In the rows, zero is written as 128.
These are runs of 6 systems, one row a step. Runs of the same system follow the same rule from any start.
path 1, z234 (10 x 22):
[[106 118  89 119 124 165 147 107 153 110 144  74 155 123  90 205 145 192
   98 154 150 101]
 [ 68 145 110 103 119 107 130 120  67 142 149 149 148 149 127  61 142  88
   49 152 134 131]
 [146 157 123 127  87 158 129 162 172  78 101 157 132 150 123  97 114  53
  186  98  85 124]
 [147 122 129 106 142 158 114  81 184  75 134  50 153 117 107 181 143 185
  116 122 133  91]
 [ 96 157 108  78 139 108 162  96  42 159 127 131 151 135 145 100 186 138
   54 155 124 124]
 [142 184 123 138  54 151 158 185 153 138  93 197 114 141 103  93  97  76
  135 114  90 133]
 [163 124 167 128 121 151  64  87 219  70 133  67 114 141 111 142 106 165
  117 107 118 131]
 [140 131 112  86 172 106 148  57  59 120 125 100 147 133 163 121 217 165
  113 173 106 149]
 [146 181  96 136  74 119 203 168 120 188 107 211 140  85  79 103 116 108
  133 153 113 122]
 [152 144 197 134 116 123  61 123 216 121 125 113  97 114  96  89  52 128
   98  64 140 124]]
path 2, z89 (10 x 22):
[[118  84 131 138 166 128  70 155 118 102 165 131 112 103  91 145  92 109
  153 131 143 126]
 [107 101 119 159 162 117 157 154  82 136 174 101 167 127 162 135 149 101
  147 151 142 104]
 [101 121  86 149  91 117 193 135 150 182 101 134 153 118 137 140 138 130
  145 110 166 124]
 [ 85  99 118 100 100 154  84 154 154 143 109 132 107 118  92 145 107 127
  117  60 152 142]
 [ 95 124 128 133 145 166  94 160  94  82 175  86 123 175 109 155 121 102
  129 128 106 118]
 [123 133  88 164 119 133 178 144 131 109 160 141 177 138 132 131 137 105
  132 207 131  94]
 [112  98  97 107  89 118 139 119 188 148 103 145 179  78 132  88 155 105
  120 108 159 114]
 [105 136 121  75 139 138  99 104 136 115 113  70 129 116  85 134 127 124
  141  35 131 121]
 [113 187 131 119 159 153 151 144  64 102 160 111 116 156  88 170  91 138
  104 144 117  82]
 [120 152 140 143  85 152 170 166 129 135 137 164 154 147 178 104 136 111
   59 185 123  91]]
path 3, z308 (10 x 22):
[[ 93 165 130 106 116 105 154  76 150 142 110  58 156 163 148  84 142 114
   95  56 145 115]
 [140 173  96  77 122 160 130 117 111  65  70 196  96 146 105 143 122 112
  166 135  89 135]
 [150 121 160 119 117 172 118 182  87 147 173 133 138  98 124 146 157 157
   53 179  94 118]
 [119 149 146 160 106  89 152  71 169 143 133  85 154 179 181  65 142 125
   78 138 143 129]
 [165 143 107  83 119 115 105  92 178  90  69 195 114  90  94  94 120 104
  175 119 112 146]
 [154 136 161  79 165 149  93 150  63 153 161 101 121  71  77 149 148 161
   90 112  89 129]
 [113 177 161 162 148  93 173 100  75 151 137 112 108 209 193 111 116 137
   90 135 134 125]
 [171 124 137 136  88 136 141 138 196 125  60 223 106 109 174 127 108 130
  158 144 138 129]
 [154  79 141  91 115 157  73 117 163 146 137  73 133  70  92 160 178 194
  105 104 111 162]
 [101 144 116 149 159  82 108  62  66 120 167  86  96 205 108 100 131 131
  129 147 113 189]]
path 4, z394:
[[125 121 145 134 162 137 117 111 111  89 166  49 149 168 160 137 159 124
  137 124 112 117]
 [104 129  70 124 145 104 173 106  92 123 122 175 151 126 129 127 149 121
  145 190 148 116]
 [126 119 127 125  98 116 112 160 168 167 127 164 137  65  80  87 102  97
  125  96 144 126]
 [132 151 163 127 134 142 124 122 151 124 116  56 115 158 139 150 109 135
  141  43 126 114]
 [114 147 111 117 149 160 167 133  70 102 124 140 120 165 156 197 138 164
  112 177 125  99]
 [114  97 110 144  80 130 117 165 130 162 154 170 153 104 119  90 155 111
   76 188 127 152]
 [122 119 121 127 101 107  88  82 208 111 115  83 138 144 116  72 130  96
  148  73 132 162]
 [147 166 123  80 196 135 131  88 104  59 114 107 119 121  97 172 116 146
  167 112 121  84]
 [139 151 145 137 150 117 182 174  54 191 160 154 152  79 132 131 126 137
   88 169 130  86]
 [114 118 142 173  53 117 148 144 192 193  96 156 124 155 182  86 114 115
   95 104 157 150]]
path 5, z89, 10 rows:
[[124 144 160 150 130 108 154 148 113 170 149 142 141 119 155  95 109 122
   78 144 146  99]
 [130 117 143 123 106 146 139 125 174 127  80 121 125 153 192 140 144 136
  134  86 139 125]
 [132 118 103  97 120 159  97 113 125 101 113 129 100 136  86 178 150 167
  138 134 103 164]
 [124 142 125 146 138 106 106 128  89 119 178 146 124 139  83  79 116  95
  111 176 105 150]
 [159 133 154 163 138 101 156 137 160 132 133 133 158 109 177  88 109  84
  162 130 138  92]
 [139  99 126 100 145 132 136 102 157 147  88 108 136  84 152 176 151 184
  142  98 160 108]
 [ 83 141 110  94 129 128 113 109  59 156 121 121  87 152  93 145 137 157
   90 105 125 172]
 [129 168 154 174  99 142 136 184 104 127 150 159 100 178 122 103  81  80
  130 139  93 138]
 [169  81 154 165 121 152 114 151 211  91 140 130 156 109 180 141 127 127
  143 173 136 104]
 [111  72  77  87 154 108 110  56 130 110 111 109 157 104 137 130 199 152
  143 141 144 157]]
path 6, z394:
[[ 93  96  85 145 121 107 109 103 142 139 140 128 117 133  84 144 117 141
  140 142 159 161]
 [104 135 136 103 155 124  85 139  96 103 141 130 116 132 105  92 108  76
  135  94 119 126]
 [151 154 126 155 135 137 178 154 122 118 145 105 158 134 133 140 125 101
  173 132 114  88]
 [ 95  99 107 150 126 121 153 136 142 163 124 138 138 115 140 162 110 151
  119 135 187 105]
 [ 84 108 121  91  97 160 100 157 119 144 102 140 113 137 128 123 138 111
  100  75 125 148]
 [133 162 116 135  99 161 130 129 131  92 151  87 131 172  93 141 137 121
  130 130  83 139]
 [109 125 113 139 159 108 127  96 126  90 169 115 155 132 123 117 118 127
  103 187 159  94]
 [110 117 109  92 128 112 139 130 134 137 104 162 167  82 140  83 149  81
  128 109 148 103]
 [145 166 121 117  96 138 160 132 161 156  99 104 129 109  86 143 119 139
  147  67 124 120]
 [115 158 161 126 140 146 128 128 112 132 136 103  99 161 128 173  92 178
   72 120 139 101]]
path 7, z64, 10 rows:
[[ 97 118  94 116 107 135 115 133 116 148 151 125 134 112  62 130 132 133
   94 140 131 148]
 [108 144 142 141 129 102 119 125 136 121 143 107 128 152 130  75 100  75
  134  88 132 121]
 [162 130 140 127 157 141 149 139 144  90 124 129 150 104 155 157 120 129
  163 142 131  71]
 [ 99 110 108 107 124 146 145 134 105 163 130 118 143 107 127 162 159 170
   79 140 147 119]
 [ 87 156 114 120  86 128 140 122 127 140  97 140 113 186 132  94 125 102
  107  91 127 151]
 [171 151 143 118 125 154 103 129 167  57 128 136 124 129 113 119 118 109
  149 143  89 114]
 [132 100 119 133 165 115 114 102 116 118 177  87 164  99 117 130 161 153
  110 173 139 120]
 [ 92 137  93 129 129  80 178 103 112 178 110 142 145 128 134  97 128 106
  133 109 170 125]
 [157 177 158  97 109 153 139 156 149 132  89 152 106 104 109 131  92 123
  129  71 111  98]
 [145 124 181 116 151 159  93 127 110 102 151  85 112 149 163 158 147 173
   79 138 101 121]]
path 8, z296:
[[145 205 152 114 145 128 122 141  59 127 149 134  83 145  59 121  87 119
  121 112  78 136]
 [152 162 162 164 145 138 171 128 117 110 161 119 144 151 174 156 120 168
   71 207 131  69]
 [ 98  65  98 108  89 148 140 118 195 128  83 135 178 112 200 129 185 129
  104 129 170 115]
 [105 127  87  95  79 125  94 122 154 140  91 133 115 123  56  85 138  80
  170  47 105 189]
 [159 202 155 140 164 112 102 113  79  93 180 122  88 150  45 112  69 125
  122 156  82 134]
 [164 135 165 132 182 124 161 112 105 103 158 128 162 110 197 149 146 173
   81 219 139  61]
 [111  72 100 103  87 130 168 119 195 184  63 128 174  82 188 132 189 147
  124  87 174 119]
 [104 139 115 109  69 131  80 127 157 154  85 134  68 148  51 105  95 110
  151  27 117 202]
 [173 192 172 150 158 141  90 135  69  67 183 138  70 186  85 128  84 127
  116 184  54 153]
 [167 109 132 166 162 118 183 108 125 105 171 114 194 114 209 137 185 155
  111 252 133  81]]
path 9, z308 (10 x 22):
[[160 158 159 138 147 121 156 132  64 149 106 152  81 154 162 156 127 159
  151 138 100 154]
 [151 110 158 165 102 127 136 145 155 176 116 162  97 124 169 154 108 182
  100 157 149 144]
 [138  74 145 139 118 115  74  90 197 131 120  99 111 131 147 122 138 154
  136 108 144 176]
 [155 107 118 141 160  97  88  95 114 113 152 108 101 120  76 127 127 131
  198 134 106 185]
 [134 124 151 169 181  84 125 154  68 172 175 143 107 100 107 134  77 128
  146 145 152 120]
 [118 112 162 158 151 111 153 155 138 170 104 125 121 130 200 145  87 126
  149  72 185  93]
 [122  93  98 115 113 160 145 129 158 126  68 121 114 136 156 206 149 164
  193  82 141 145]
 [ 92  73  82 148 105 162  97 149 109 129 157 116 107 159  89 184 150 158
  127 164 120 187]
 [102  98 131 208 122 110  95 150 142 116 204 111 138 164 118  90  94  76
  131 170 139 142]
 [151 117 129 153 162  94 135 119 184  96 148 116 172  72 117  97  92  74
  201 115 159  71]]
path 10, z296 (10 x 22):
[[159 161 151 126 127 124 145 139 137 101  99 196 119 128 164  98 105  99
  134 147 118 101]
 [158 108 122 142  93 169 126 156 181 128 151  91 162  95  99 155 151 149
  123 143 107 124]
 [ 84 114 100 103 144 109 103  61 112 117 125  88 124 162 124 117 158 140
  112 111 145 161]
 [156 170 137 114 138  99 144 126 102 132  94 205 105 107 128  88 107 101
  148 140 118 124]
 [170 132 169 163 113 150 135 165 168 155 167  92 146  92 109 145 111 157
  105 136 117 105]
 [ 96  98 121 106 141 138 102  80 136 100 111  80 122 172 171 157 161 168
  107 114 150 140]
 [131 137  98 109 111 113 144 127 104 141  78 212 107 122 128 103 147 103
  166 137 110 167]
 [157 142 157 185 104 115 120 162 155 165 188 102 131 111  77  94  92 114
  123 138 111 137]
 [127 105 159 121 183 133  91  84 144  68 146  73 132 151 172 148 125 151
  126 127 148  99]
 [138 112  90  80 140 132 156 121  99 139  69 186 130  89 148 160 179 146
  173 136 128 141]]
path 11, z234 (10 x 22):
[[113  96 138 108  86 156 119 130 166 128 101 107 150 151 198 108 183 117
   99 100 116 144]
 [108 133  63  94  98 146 134  89 134 111  93 135 119 149  77 155 161 148
  154 125 111 176]
 [135 168 117 123 139 122 112 122 107 102 177 141 135 111  43 100 107 117
   95 182 105 115]
 [161 166 170 138 138 106 146 123 154 113 140 104 165 125 169  54 128  78
  124 112 109  87]
 [148 136 131  83 123 146 164 100 169 126  52 125 132 116 175 166 150 164
  147  83 140 102]
 [116 136 125  78 111 160 117 135  85 162 113 136  92 119  84 176 143 195
   65 125 111 155]
 [134 170 150 172  95 118 115 143  98 139 167 135  93 189 105  78 113 104
   99 163  78 181]
 [184 124 135 168 126 106 125  89 211  71 121 137 141 137 157  97 120 115
  181 179 121 132]
 [158  90 110  77 159 107 126  77 153 143 106 118 168  32 128 134 183 170
  139 126 153 114]
 [111 172 126  91 139 103 156 144  44 209 114 140 106  90  75 116 114 129
  116  60 126 135]]
path 12, z64:
[[149 126 131 114 137 160 147 153  78 123 103 159 106 140 165 178 154 150
  146 148 100 140]
 [125 120 114 156  73 135 128 142 138 159 143 140 114 149 103 128 142 150
   99 165 109 181]
 [126  95 133 143 119 103  76 105 184 107 131 134 121 139 126  75 114  89
  151 115 132 167]
 [159 110 121 121 184 117 115 125 113 102 142 113 139  80 108 145 131 114
  210 120 121 112]
 [109 127 127 153 155 112 165 151  76 192 156 113 131 104 108 166 105 158
  117 125 162 110]
 [ 96 132 156 139  94 141 140 174 133 170  94 167 105 157 186 118  97 112
   94  86 152 119]
 [155 112 142 103  95 196  99 158 164  73  99 128 117 153 164 163 161 127
  146 115  81 142]
 [108  93  79 138 132 136  97  94 117  88 171  91 130 160  85 159 163 157
  128 190 114 176]
 [ 84 125  77 162 131  67 132 114 121 140 158 159 148 125  75  57  95  59
  148 153 162 137]
 [157 142 165 130 145 124 137 172 166 141 134 115 161  54 110 102  89  77
  170  60 138  64]]

Name the system that made each run.
path 13:
[[131 111 117 140 107 132 104 135 162 116 143 147 137 116 101 113 126 120
  120 160 128 134]
 [124 113 137 113 151 114 102 100 141 117 138  86 143 120 128 110 139 116
  133  95 135 122]]

z394
path 14, 2 rows:
[[143 122 165  80 178 131  77 110 133  81 102 145  99 104 139 136 103 137
  132  97 137 105]
 [158 126 142 119 150 133 153 138  60 152 130 113 124 126 166 157 183 154
  154 131  93 149]]

z308
path 15 (2 x 22):
[[ 94 153 117 128 128 161 171 158  93 108 127 105 142 185 164 159 132 107
  135 109 122  90]
 [ 94 109  75 145  88 157 154 155 144 125 141 153 155 128 109 158 134 133
  105 181 146 113]]

z394
path 16:
[[119 134 108 118 150 136 132  97 132  89 140  96 141 145 116 155 132 141
  125 145 136 104]
 [110 124 104  92 136 117 137 118 102 135 108 167 142 103 131 117 146 128
  109 140 145 121]]

z296
path 17 (2 x 22):
[[128 115 131 150 149 138 120 136 110 115 161  83 131 150 137 146 138 128
  144 130 115 133]
 [116 128  93 149 125 114 162 122 129 132 129 153 142 135 129 134 126 128
  145 168 146 121]]

z89
path 18 (2 x 22):
[[119 100 111 130 144 132 117 140 101 146 140  95 123 121 105 156 144 127
  172  92 123 155]
 [ 98 133 117 166 136 124 148 148  97 136 151 126 113 162 117 156  90 125
  141 137 145 127]]

z308
path 19:
[[144  96 158 150 157 103 113 101 129 147 136 112 110 123 166 144 130 176
  119 143 152 141]
 [133 114 127 105 137 118 110 123  91 131  92 177  97 131 154 113 148 124
  146 131 113 171]]

z394
path 20, 2 rows:
[[157 155 157 110 147  90 126 109 121 164 119 128 115  92 101  92 110 132
  133  85 126 135]
 [165 171 180 141 140 127 154 141 121 138 110 138  93 148 161 144  97 146
  136 113 118 114]]

z394
path 21:
[[133 190 164 136 123 107 140 122 151 136 125 145 114 131 105  86  59 116
   90 111 140  90]
 [161 132 163  94 119 191 103 143 165  68 121 118 130 121 147 167 140 159
   91 142 101  89]]

z296
path 22, 2 rows:
[[120 117 161 154 123 130 107 109 135 126 120 106  83 194 177 144 116 163
  113 120 132 162]
 [141  97 100 128 126 136 111 132 119  85 113 197 116 137 144 126 145 109
  169 187 110 157]]

z64
path 23:
[[165 116 122 149 103 133 118 108 176 116 131 111 128 126 106 134 145 147
  158 150 104 163]
 [133 103 126 129 154  89  92  82 116 129 146 118 119 123 122 108 140 142
  129 152 135 167]]

z296
path 24:
[[104 127 118 148 105 123 192 166 115 179 123 106 169 138 179 110 155  83
  152  86 135 111]
 [103 152  80 112  76 162 161 123 184 115  85 139 126 144  83 168 103 141
  131 102 148 110]]

z308
path 25:
[[145 161 107 120 146 111 186 100  84 158 109 156 120 114 115 157 139 174
  135 166 129 127]
 [117 113 162 152  95 115 133 150 154 193 129 149 129 114 155  99 105 138
   62 125 162 123]]

z296
path 26:
[[109 100 115 112 142 121 126  71 145 114 147  38 177 135 155 120 190 144
  105 124 139 124]
 [118 147  94  79 137  87 141  76 129 132  56 189 113 104 117 103 120 121
  165  98 152 137]]

z296
path 27, 2 rows:
[[130 162 122 131 144 114 163 130  75 127 120 171 122 147 145 113 130 104
  140 161 116 125]
 [158 123 142 147  96 152 131 168 190 133 125 143 135 100 126 133 108 126
  133 127 132 108]]

z234
path 28 (2 x 22):
[[ 86  85 119 155  79 155 135 152 202 133  94 136 134 157 190 142 116 115
  124  99 172 114]
 [103  94  86  72 118 188  86 137 140  61  97 129 123 131 103 170 162 116
  161 102 114 140]]

z64
path 29:
[[145 138 123 107 113 140 137 130 125 112 121 139 149 123 142 103 167 108
  129 144  94 131]
 [153 148 131 125 120 111 136  96 167 132 127 107 138 109  96 109 131 136
  129 120 119 134]]

z89
path 30, 2 rows:
[[139 147 116 155 110 144 132 134 111 113 157 112 119 160  92 147 133 141
  135 163  93 155]
 [104 102 125 151 151  97 102 110 136 107 167 131 140 133 135  94 113 109
  114 170 155 122]]

z394
